(in the rows, 128 means zero)
A state moves one step at a time under one of 8 hidden systems, and each row is a state written as 18 numbers. Each run below is a few steps of one system.
run 1, Fuf:
[[118 153 150 135 135 129  93 144 124 132 118 117  96  72 140 140 121 153]
 [102 136 115 140 132  83 144 179 113  86 110 146 120 122 122 125 119 123]
 [102  79 120 146 138 109  92 119 136 145  99 136 138 106 120 152 108  97]
 [104 102 109 116 150 135 112 160 109 141  97  85 128 175 112 115 133 157]
 [150 108  86 128 123 117 171 102 151 145 103 140 143 171 110 122 145  98]
 [130 127 135  96 115 175 102 104 168 164 147 106 152 142 154 140 149 135]
 [146 163 148 123 105 125 175 118 113 102 172 107 132 178 146  95 128 143]
 [165 154 168 140 124 123 152  72 148 152 147 149 103  79 142 146 113 115]
 [122 171 166 104 144 140 117 195 118 100 152 126 118  86 146 143 124 166]
 [127 103 138 157 125  80 148 152  87  78 133 170 139 103 124 125  95  86]]
run 2, Karik (10 x 18):
[[170  93 160 150 133 173 101  64  85 138 179 125 155 114 103 116  96 128]
 [196 165 131 113 135 190 123 127  83 138 108 145  68  97 107 102 148 152]
 [145 169  83 138 100 127 141 130 155  66 144 207 138  63 119 128 163 108]
 [ 78 137 133 166 123 122  23 118 112  96 163 140 132  88 170 138 107  96]
 [ 91 151 125 173 119  98 105 123  70 106  85  86  45 133  96  84  94 170]
 [137 164  40 165 151  77 147 106 191 156  51 143 109 122  92 151 145 121]
 [ 71 134  80 111 100 145  65 198 186 116 100 119 184 174 169 169 123  90]
 [ 89  86 157 165  46 101 141  97 108 125 140  36 160 187 150  77  92 151]
 [171 155 139 111 169 117 180  59 150 238  96  74  66 174 150 118 171 158]
 [135 185 120  35 140 156 209 194 206 101 143 182 145 187 138 170 160 112]]
run 3, govaf:
[[115  82 178 127  82 133 126 155  86 117 101 143 114 134 149 128  65  65]
 [133  77 152 135 145  99 161 156 119 158 120  73 161  86 102 121 136 208]
 [166 136  90 109 195  99 151 158  96 156 116 153 129 184 169 121 172  77]
 [ 82  48 163  63 106 181 139 110 154 108 155 166 142 147  94 139 135 109]
 [172 153 129 158 163 148 104  97 110 137 200  65 196 153 120 120 111 188]
 [202 151 120 125 122 169 150  82  69 138  98 182  51 134 117  87 140  80]
 [110 141 121  95 103 159 139 139 210  87 155 173 152  38  93 155 176 178]
 [117 187 112 184 132 104  38 136  89  88 189 117 162 136 210 119 112  94]
 [ 78  75 160 152  95 115 123  83  69 114  75 132  17  91  73  81 102 137]
 [126 175  53 149 208  66 142 174 200 143  91 119 158  87  80 177 153 191]]
run 4, Fuf, 10 rows:
[[153 118 115 116 208 110 161 106  90 131 147 161 123 208 103 128 122  89]
 [162  96 145  87 125 221 122  98 161 151 131 152 142 117  72 160 113 134]
 [186 155 100 137 110 169 121 156  90  94 173 111 192 139 141  86 155 161]
 [154 132 141 138  83 143 132  58  94 123 137 177  67 103 152  87 150  77]
 [ 84 164 134 126 137 135  96 112 157 100 161 121  98  57 104 128 165 210]
 [119 199  85 168 158  81 110 158 110  57 139 172 122 149 134 137  96  84]
 [ 85  89 153 152  77 154  73 114 140 129  73 131  95  86  92 155  53 104]
 [123 135  69 172 137  88 115 189 107 134  77  51 153 129 114 101 142 201]
 [119 117  80 118 119  92 148 123 154 163  55 169  95 170 161 135 157  36]
 [ 46  78 150  89  98 151 107 116 206 146 148  73 171 148 129 149 141 174]]
run 5, sodi:
[[ 62  52 166  98 129  86 155 101 164 144 129 155 114 118 133 152 137  95]
 [117 142 137 115 207 115 114 160 122 145 163  69 166 177 131 149 115 183]
 [190 104 131 128 147 131 187 123  78 131 108 168 119 182 101 118  90  65]
 [157  84 149  75 120 192 144 123 178 168 142 132 172  75 112 152 169 166]
 [159 165 113 142 131 128 116 143  69  85 202 120 169 164 183  77 161 127]
 [109  72 172 128 116 138 136  34 100 122 143 172  62  95  84 105 121 106]
 [134 205 107 118 185 164  84 144 162 117 157 115 127  86  99 156 152 209]
 [140 154  88 161 102 136  91 152  82  63 115 194 126 145 140 122  85  32]
 [ 76  48 147 134  74 161  75 112 152 150  85  97 124  49  84 134 120 174]
 [144 213  46 178 159  74 114 172 100 122 101  77 120 154 156  88 170 173]]
run 6, fimo (10 x 18):
[[149 166  89 134  75 160 113 175 159 114  77 143 126  55 129 129 156 147]
 [ 71 121  93 150  85  80  95 166 127  91 116 136 145 119 187 111 154  90]
 [ 46  95 143 152 133  77 100  88 125 153 106  80  83 148 134 119 114 140]
 [136 175  97 131 174 104 167 129 155 161  73  97  90 188  90 147 104 151]
 [162 131 112 103 110 164 145 156 183 148  97 150 174 165 136 181  91  66]
 [131  92 181 120  70 149 130 149 134 152 156  66 196 126 182 126 114 150]
 [164 126 162 132 134  75 208  95  86 160 146 103  98 131 168  76 170 147]
 [128 145 146  63 193 131 164 104 175 146 150 200  84 113 121 169 177 108]
 [108 146 156 110 177 143  92 181 128  69 212 150 191 134 130 176  82 127]
 [168  72 184 178 118 129 119 110  24 117 145 112 129  94 105  92  58 127]]
run 7, Karik, 10 rows:
[[129 124 133 110 164 157  79 104 144 163 135 143 122 121 139 158 134 106]
 [123 145 133 119 103 151 139 166 101  73 137 122 129 147 105 104 109 156]
 [160 121 123 172 120 105 136  67 139 152 131 140 135  93 131 131 121 102]
 [111 158 128  92 144 161  85 173 127 134 109 124  94 120 150 136 151 144]
 [115 125 107 159  96  83 171 124 125  71 145 144 151 136 108 106 118 124]
 [117 115 137 140 159 128  71  85 141 185 117 115 114 116 148 159 118 108]
 [121 156 115 107 120 140 149 191 107  95  99 105 109 165 104 104 128 171]
 [148 103 105 163 108  91 163  73 168 142 132 148 173 118 129 140 125  83]
 [103 133 154  83 141 177  62 160 127 158 128  96 117 141 168 142 137 144]
 [143 134 129 144  99  93 211 124 100  81 142 122 128 158 101  81 122 149]]
run 8, bina (10 x 18):
[[107 161 125 119 162 101 145 147 140 131  99 135  83 158 119 150 107 116]
 [136 111 124 126 119 130 150 147 172 138 104 139 166 126 111 167  97 108]
 [146 109 133 134 110 133 118 161 111 156 113  76 166 143 160 121 121 140]
 [145 108 133 115 120 111 182 115 105 147 116 118 100 145 137  87 166 136]
 [123 132 135  88 158 132 141 106 169 144 164 152 136 121 139 149 175 130]
 [118 135 163 109 138 142 121 143 113  94 183 129 153 169 142 136  95 117]
 [168 110 163 154 120 138 147  94  92 130 143 118 125 102  95 113  87 147]
 [173 165 110 121 157 158 108 143 113 139 118 149 104  76 130 127 166 146]
 [100 113 110 114 111 128 118 163 117  64 137 190 136 121 130 122 145  85]
 [ 78  71 133 168 127 104  77  99 119 120 144 102 156 103 107 126 104 144]]
run 9, sodi (10 x 18):
[[132 119 131 121 122 140 137 154 105  97 138 134 156 186 119 128  87  97]
 [160  80 149 141 115 140 140  95 123 166 119 107 148  97 107 127 116 147]
 [165 173 119 106 143 141 144 147 112 135 137 123 111 132 157 105 180 154]
 [105 113 132 120 105 121 144 101 142  85 165 186 134 125 128 129 137  83]
 [106 118 161 137 149 148  68 108 125 141 160  92 137 107 124 143 105 161]
 [160 166 114 147 143 126 142 153  72 102 100 134  86 143 101 102 105 137]
 [132 108 104 121 111 137 133 120 181 132  96 181 134  66 106 157 150 102]
 [ 92 138 109 122 116 143  60 170 127 118 146  90 165 145 179 123 147 139]
 [106  94 123 171 108  85 152  88  79 112 104 112  95 163  97  83 100 118]
 [144 155 112 113 164 136 143  96 193 191  92 119  98 104 104 164 157 164]]
run 10, fon (10 x 18):
[[159 110  94 119  89 127 160 146 169 156  81 143 151  71 137 128 182 126]
 [ 83 113 131  92 114 121 106 160 134 117 161 127 157 153 203 121 173 103]
 [ 87 103 166 136 142  91 150  72 102 119 169 103 110 190 121 104 100 128]
 [167 171 128 129 187 139 142  82 158 179 117 119  95 131  88 160 114 157]
 [177 169 123  97 116 174 146 197 144 101 115 175 148 117 124 161 109 100]
 [128  70 178 144  64 132 122 139  98 106 163 119 179  73 160 111 113 125]
 [120 122 134 135 167 101 110 107  66 158 129  85  72 119 147  75 181 179]
 [105 145  82 101 185 103 160 119 158 102 110 204  79 136  78 145 159 104]
 [102 107 125 129 129 166  60 143 176 103 160 149 208 118 115 193  75  98]
 [156 112 133 167  92 153  99 140  39 126 118  48 144 178 128  71  84 157]]
run 11, govaf, 10 rows:
[[118 101 150 117 126 125 122 118 137 152 111 151 107  91 147 143 136 101]
 [ 99 138 139 113 142 122 127 175 123 101 146 105 142 145 126 130 123 165]
 [146 100 120 158 135  96 140 101 103 134 127 138 140 146 128 121 109  85]
 [127 105 143  89 151 167 120 139 135 158 106 125 108 112 104 139 142 155]
 [147 152  92 132 126 122 150 149 129  93 153 132 178 168 128 120 134 125]
 [133  91 148 129 107 153 102  68 121 158 136 139 117 110 143 122 132  95]
 [127 167 133 111 141 146 136 145 125 111 141 102 106 126 107 113 139 196]
 [151 154  99 160 125  92 147 104 138 107 136 175 138 124 140 133 124  73]
 [ 92 106 168 107 113 168  74 138 136 134 121 127 104  81 130 149 118 140]
 [128 157 102 170 130  85 144 163  98  89 132  92 151 149 120 103 114 163]]
run 12, fon, 10 rows:
[[128 106 179 127 162 119 117 131  82 144 131 129  90  91 131 129 112 135]
 [122 117 118 115 180 118 135 169 111 113 115 146 115  97  85 132 143 161]
 [130  76  93 135 157 132  97 145 115 117 122 166 170 111 106 140 134  95]
 [110  71 110 119 118 173  84 124 101 128 126 105 149 158 101 105 135 143]
 [150 133  71 147 123 134 140  77 127 121 133 118 138 164  96  86 166 148]
 [139 164  98 114 100 173 109  75 175 136 128 161 110 141 135 136 149  91]
 [106 187 148 130  66 155 116 128 154  78 164 115 135 141 150 127  96 135]
 [144 170 155 188  94  85 135  92 106 130 130 101  95  99 161 110  92 129]
 [106 167 146 119 132 103 135 155 147 150  68 128  49  79 136 147 131 144]
 [ 88 129 119 131 142  63 140 212 154  92 116 148 164 100 140 168 112 114]]
run 13, bina, 10 rows:
[[188 148 160  97 104 183 138 106 118 148 163 149 128 107 175 116 159 111]
 [109 136 178 102 100 141 139 145 109  68 193 149 124  85 144 107 149 157]
 [125 134 162 168 169  81 111 107  84  99 179 149 115  73 134 128 108 125]
 [124 128 137 121 183 152  87 154  90 120  97 160  71  93  80 150  98 130]
 [132 107  55 151 143 122 116 177 127  86  93 166 170 105  68 140 126 120]
 [113  65  74 164 115 133  55 115 105 151  89 113 161 143 134 114 135  91]
 [ 89 115  79 127 110 136 120  97 132 137  89  81  95 189  92  80 165 173]
 [130 180  70 137 124 110 146  54 203 140 138 137 132 177 135 136 160 107]
 [105 173 168 104  66 181 104 108 182 129 146 109 124 173 169 156  83 105]
 [146 183 176 164  58 101 189 131 136 105 143  75 130 110 142 114  77 175]]
run 14, fimo:
[[110 136 137 113 167 129 124 106 122 126 146 126  87 122 104 119 154 168]
 [145 160  98 135 157 131 128 133 126  93 138 169 133 139  97 143 113 108]
 [127 106 137 138 100 173  78 127 123 120 124 134 145 103 115 139  96 116]
 [132 134 115 155 100 121 131 141 101 115 110  90 125 111 123  87 141 173]
 [125 129  85 137 127 104 135 103 140 138  92 160  99 125 131 117 166  94]
 [ 73 141 117 104 132 144  84 137 175 122 132 122 131 151 133 157 130 131]
 [131 145 134 170 112 102 130 120 112 115 138  90 149 172 136 120  74 124]
 [163 125 150 128 106 140 151  97 137 184  81 116  87 108 127 131 118 124]
 [129 166 112  91 129 127 160 185 176 121 121 135 143 121 148 148 163 145]
 [109 100 151 139 126  91 116 131 115 117 166 142 171 141 181 141 106  71]]
run 15, kotom, 10 rows:
[[161 109 138  98 130 137 163 105 114 164 124 152 109 153 156 117 156  84]
 [106 138 156  84 119 154 146 115 168 106 182 137 136 123 122 134 151 161]
 [161 150 134 158 156 118 114 109  86 103 186 144 151 134 140 122 108 109]
 [138 118 178 116 109 169 123 110 106 132 110 149  67  87 109 128  98 123]
 [137 158  95 133 148 123 129 174 144  90 130 151 149  69 100 139 153 166]
 [111  87 108 143 122 122  72 146  92 115 111 157 143 122 156 123 126  63]
 [ 74 101 125 130  92 147  97 113 128 124 102  84  98 121  91  97 135 187]
 [159 164  43 162 178  97 128 117 133 143  95 127 130 159 108 122 155 129]
 [108 119 129  92  84 171 114 120 178 152  92 141 121 174 149 160 109  67]
 [125 168 131 159  80 119 138 119 161 110 170  60 181 137 143 116 119 191]]
run 16, kotom:
[[123 138 182  99 106 143 173 147 144 120 118 126  96 117 111 143  93 150]
 [155 126 124 149 156  85 148 157 128 120 153 138 183  84 138 147 132 133]
 [109  71 171 102 130 141 109 152  78 139 119 133 106 129 155 118 126 103]
 [108  99 118 122 141 117 157 124 124 100 139 124 129 114  67 104 155 188]
 [160 106  86 126 192 138  97 112 114 156 130 158 150 148 122 140 147  89]
 [117 110 141  89  73 206 115 127 135 110 124 126 127 159 107 118 117 131]
 [177 162  87 177 113 121 129  84 131 119 160 114 168 104 123 100 154 160]
 [143 168 138 108 127 157  99 113 116 154 109 154  60 134 180 129 139  77]
 [ 80 175 135 126  81 121 146 139 182  61 147 142 122 105 107 139 116 157]
 [139 145 118 195 162  76  73 122 105 137 141 119 153  98 164 149  92  98]]

Name the system that made each run.
run 17 (2 x 18):
[[142 105 127 128 133 146 122 153 115 121 113 143 147 145 108 141  92  97]
 [141  97 130 132  95 150 127 126 128 139 118 105 150  99 117 117 135 156]]
  kotom
run 18 (2 x 18):
[[150  77 153 131  96 154 115  93  65 124 177 125 152 130 163  75 154 113]
 [115 144 135 106 149 144 132  63 114 126 157 127  61 130 104  87 182 175]]
  fon
run 19:
[[138 108 123 117 122 139 155  84 153 173 109 106 117 151 112 120 146 143]
 [151 158 113  91 142 157 144 145 155 130 151 130 156 166 140 138 155 133]]
  Karik
run 20, 2 rows:
[[150 169  84 146 145 139 112 174  82  93 113 115 131 179 112 104 111 137]
 [129  74 114 142  65 151 127  81 146 131  93 154 131 114  98 123 115  87]]
  fimo
run 21:
[[133 133 131 138 149  96 134 118  97 145 114 130  83 111 148 110 150 123]
 [ 93 129 119  96 152 124 136 142 159 111 127 160 113 130 109 150 149 129]]
  sodi
run 22:
[[124 158  98 123 135 106 158 154 123  84 131 149 124 146 119 112 151 133]
 [106 109 132 142 124 120 102  91 158 130 140 149 141 120 132 157 105  87]]
  Karik
run 23:
[[124 130 106 154 175  74 121 111 106 145 114 137 102 139 142 127 136  98]
 [ 87 103 130  88 141 153 120 150 150 121  99 147 106 139  85 153 115 127]]
  govaf
run 24, 2 rows:
[[133 113  96 156 119  97 143 109  80 138  72 127  73 138 117  77 148 116]
 [ 92 133  92  91 150 132 126 116 208 154  97 145 113 126 107 166 167 134]]
  kotom
run 25 (2 x 18):
[[122 134 171 141 138 121 115  98 113 120 160 140 110 121 127 143  76 108]
 [139 149 146 136 146 139 120 151 109 133 107 108  97  97  99 133 102 173]]
  fon
run 26:
[[119 107 139 129 126  91 184 142 121 116  98 134  98 105  94 118 126 146]
 [127 111 107 124 173 114 100 147 158 156 124 140 163  93 141 165 155 122]]
  fon
run 27 (2 x 18):
[[141 123 155 128 188 102 127 126 105 178 110 123  95 142 144 154  99 101]
 [114 106 158  86 115 140 182 179 148 110 111 130 133 132  93 147 106 150]]
  kotom
run 28, 2 rows:
[[192 130 130 124 126 173 129 140  95 138 130 129 148 128 133 115 126 124]
 [129 104 136 107  87 152 146 117 128 104 146 152 135 100 125 103 166 133]]
  fimo
run 29:
[[162 165 111 132 131 146 126 144 121 106 131 161 126 109 120 132 127 117]
 [114 118 133 135  90 146  97 134 121  98 128 147 127  87 130 123 121 118]]
  Fuf
run 30, 2 rows:
[[ 66 118 116 148  71 107 124 132 134 116  83  67 103 150 113  97 120 167]
 [143 152  72 154 155  77 152  90 168 180 103  90 142 175 141 128 155 130]]
  Karik
run 31:
[[170  96 169 133 100 153 134 154 115 152 129 103 176  91 137 139  96 137]
 [160 121 135 125 139 116 146 161  69 136 122 110 116 106 154  85 170 155]]
  bina
run 32:
[[ 92 101 108 115 144 156  81  87  99 129 120 131  76 142  98  95 167 143]
 [119 163  57 140 143 129 129  97 163  95 131 143 130 157  70 120 153 150]]
  Fuf
run 33:
[[101 140  93 144  92 148  81  98 143 113 117 126 119 153 130 116 128 108]
 [112 165 109 157  91 120 121  97 151 124 115  88 112 147 123 112 120 154]]
  Fuf
run 34, 2 rows:
[[139 180 147 137 116 119 134 105  93 104 156 147  78 117 166  94 143 116]
 [ 91 172 141 131 142 101 125 107 160 104 136 165  75  83 118 153 124 130]]
  Karik
run 35, 2 rows:
[[143 120 156 154 109 120 122 143 134 113 164 117 186  64 138 147 103 146]
 [143 114 150 133 144 115 112 160  50 137 112 118  92 105 159  95 136 128]]
  kotom
run 36:
[[129 180 136 126 115 183  86 164 118 103 110 113 100 142 109 138  71 144]
 [159 138  94 187  78  97 153 129 137 112  90 136 149  76 116 124 108 116]]
  kotom
run 37 (2 x 18):
[[190 138  88 141  74 171 132 141 135 108 133 146 189  90 124 111 151 126]
 [116 114 137 139  71 143  86  90 105 128 146 124 111  97 181  83 169 116]]
  sodi
run 38:
[[117 103 119 181 116  83 148 116 106  98 120 111 137 106  77 106  96 155]
 [146 130  89 133 183 115  99 142 134 183  74 136 109 102 133 154 152 116]]
  govaf
